[[ 53  22   2]
 [  1  24  43]
 [ -1 -19 -18]
 [-37 -15  17]
 [  5 -32 -23]]
=>
[[22  2]
 [24 43]]

[[  8  12 -10 -14   3]
 [ 13  22 -13 -19  16]
 [  6   6 -10  -9   6]
 [ 24  52  20  -9  10]]
=>
[[ 12 -10]
 [ 22 -13]]

[[ 35 -20 -24 -34]
 [ 15  15 -26 -11]
 [-49  22  28 -15]
 [ -9  20  13 -40]
 [-35   4  35 -49]]
=>
[[-20 -24]
 [ 15 -26]]

[[-13 -12  37]
 [-22 -45  17]
 [-23 -47  17]]
=>
[[-12  37]
 [-45  17]]

[[  4  18  -2]
 [  6  52  21]
 [  8  24   3]
 [-29  24  -7]]
=>
[[18 -2]
 [52 21]]

[[ 28 -15 -48]
 [-25  56  50]
 [-39  -2  33]
 [ 52 -25 -58]
 [-17  10  20]]
=>
[[-15 -48]
 [ 56  50]]

[[ 41 -35  42  42]
 [-13   7 -13 -13]
 [ 26 -27  26  26]
 [ 19  -7  17  16]]
=>
[[-35  42]
 [  7 -13]]
---
[[ 24  -9  -4  15 -15   8 -15  12 -22   3 -11   9]
 [ 16   7   4  15 -13   8 -13  15 -22   0 -25  10]
 [-21 -13 -52  16  14   8  14  11  -4  20  25 -22]]
=>
[[-21 -13 -52  16  14   8  14  11  -4  20  25 -22]
 [ 24  -9  -4  15 -15   8 -15  12 -22   3 -11   9]
 [ 16   7   4  15 -13   8 -13  15 -22   0 -25  10]]

[[ 13 -24  16  37   6  25   3  31 -55  21 -25 -21  -2]
 [ 11 -27  22  36   6  18   4  21 -49  19 -20 -20  -1]
 [  3  -7 -30  51  -8  41 -22  30 -42  32 -28 -10  -5]
 [  7 -28  24  36   5   9   4   9 -39  17 -15 -18   1]
 [  9 -12 -16  47  -1  40 -10  39 -52  29 -31 -16  -5]]
=>
[[  7 -28  24  36   5   9   4   9 -39  17 -15 -18   1]
 [ 11 -27  22  36   6  18   4  21 -49  19 -20 -20  -1]
 [ 13 -24  16  37   6  25   3  31 -55  21 -25 -21  -2]
 [  9 -12 -16  47  -1  40 -10  39 -52  29 -31 -16  -5]
 [  3  -7 -30  51  -8  41 -22  30 -42  32 -28 -10  -5]]

[[ 15   1 -15   3  -3   2  -5   2   9]
 [ -4 -12 -11  -6  16  15  17  13  11]
 [-28 -14  25   4  -5 -11   2  12 -29]
 [ -6  25  11 -14   6  -7  11   4  -3]
 [ 32   5 -30  -1   4   8  -5  -2  27]
 [ 45  41  27   7  41  14 -29 -15  37]]
=>
[[-28 -14  25   4  -5 -11   2  12 -29]
 [ -4 -12 -11  -6  16  15  17  13  11]
 [ 15   1 -15   3  -3   2  -5   2   9]
 [ 32   5 -30  -1   4   8  -5  -2  27]
 [ -6  25  11 -14   6  -7  11   4  -3]
 [ 45  41  27   7  41  14 -29 -15  37]]

[[-40 -42   6]
 [ 33  27 -47]
 [ 30  24 -47]
 [ 34  28 -47]]
=>
[[-40 -42   6]
 [ 30  24 -47]
 [ 33  27 -47]
 [ 34  28 -47]]

[[  7 -17 -11  27   0  13   8  -2   9]
 [-16  -8   1   4 -14   4  -2  -3  11]
 [  5  31  30 -28 -10  -6  -9  18 -21]
 [ -2   9  15 -12 -15  -1  -9   8   0]
 [  1 -26 -29  22  17   4  11 -17  14]
 [ -7   4  -2  -9   7  -8  -5  -6  -4]
 [ -3 -48 -34  42   1  15  12 -15  36]
 [  3   8  21 -11 -24   0 -15  16   4]
 [ -1  10  17  -7 -19   3  -8  11  -1]]
=>
[[ -3 -48 -34  42   1  15  12 -15  36]
 [  1 -26 -29  22  17   4  11 -17  14]
 [  7 -17 -11  27   0  13   8  -2   9]
 [-16  -8   1   4 -14   4  -2  -3  11]
 [ -7   4  -2  -9   7  -8  -5  -6  -4]
 [  3   8  21 -11 -24   0 -15  16   4]
 [ -2   9  15 -12 -15  -1  -9   8   0]
 [ -1  10  17  -7 -19   3  -8  11  -1]
 [  5  31  30 -28 -10  -6  -9  18 -21]]

[[  0 -20  11 -39  10  -9  -6 -23   6 -12 -22]
 [  1 -21  16 -43  12 -12  -6 -23   5 -17 -20]]
=>
[[  1 -21  16 -43  12 -12  -6 -23   5 -17 -20]
 [  0 -20  11 -39  10  -9  -6 -23   6 -12 -22]]

[[ -2  -6  -5  -2]
 [ -7  11   5  -3]
 [  5  10 -16  42]
 [ -1 -25  24   5]
 [ -6 -29  27 -11]]
=>
[[ -6 -29  27 -11]
 [ -1 -25  24   5]
 [ -2  -6  -5  -2]
 [  5  10 -16  42]
 [ -7  11   5  -3]]

[[ 27 -45  -2   8   8   5 -27 -25]
 [  8 -36  20 -13 -31 -17 -24 -20]
 [ 26 -44  -3   9   9   4 -27 -25]]
=>
[[ 27 -45  -2   8   8   5 -27 -25]
 [ 26 -44  -3   9   9   4 -27 -25]
 [  8 -36  20 -13 -31 -17 -24 -20]]
---
[[ 19   8  22  30]
 [-54  30 -32  14]
 [-40   6   1  14]]
=>
[[-54  30 -32]
 [-40   6   1]]

[[-20  50 -37]
 [-42   5 -47]
 [ 13 -11  13]
 [-16  -9 -26]]
=>
[[-42   5 -47]
 [ 13 -11  13]]

[[ 29 -29  36  32]
 [  4  39  12   9]
 [ 45   3  41  42]]
=>
[[ 4 39 12]
 [45  3 41]]

[[ -5 -10 -44]
 [-21 -21 -49]
 [-13 -14 -35]
 [ 15  15  26]
 [  0  -2 -29]]
=>
[[-21 -21 -49]
 [-13 -14 -35]]

[[ 36  34 -36   5]
 [ 31  36  19   4]
 [-48 -50   2  -6]
 [-27 -28  -2  -4]
 [  7   9  11   1]]
=>
[[ 31  36  19]
 [-48 -50   2]]

[[ 12  12 -13  -1   3]
 [ 22  19 -58 -38  27]
 [  1  54 -40  -2   9]
 [ 28  41 -52  15  22]]
=>
[[ 22  19 -58]
 [  1  54 -40]]
---
[[-33 -10   1 -37]
 [-20   3 -53  35]
 [ 36   1   7  12]
 [  4  16 -36   3]
 [-19   1 -17 -16]]
=>
[[  3 -53]
 [  1   7]]

[[ 40  39  -3  34 -13]
 [-51  11  36 -26  -6]
 [-16  40 -16 -17 -28]]
=>
[[ 11  36]
 [ 40 -16]]

[[-27  46  -2  20]
 [ -6  15  -1  18]
 [ -4  10  13  -5]
 [  8  19  15  13]
 [-32  29 -22   8]]
=>
[[15 -1]
 [10 13]]

[[ -1 -53  15]
 [  9 -37  18]
 [-27 -34 -27]
 [ 44 -20  22]
 [-54   5 -12]]
=>
[[-37  18]
 [-34 -27]]

[[  5  20  -2]
 [-25 -12  22]
 [ 27 -31  24]
 [  0 -22  19]
 [-49  22 -18]]
=>
[[-12  22]
 [-31  24]]

[[ 37  44 -19   8]
 [-33  26 -33 -28]
 [-46   1 -38 -11]]
=>
[[ 26 -33]
 [  1 -38]]
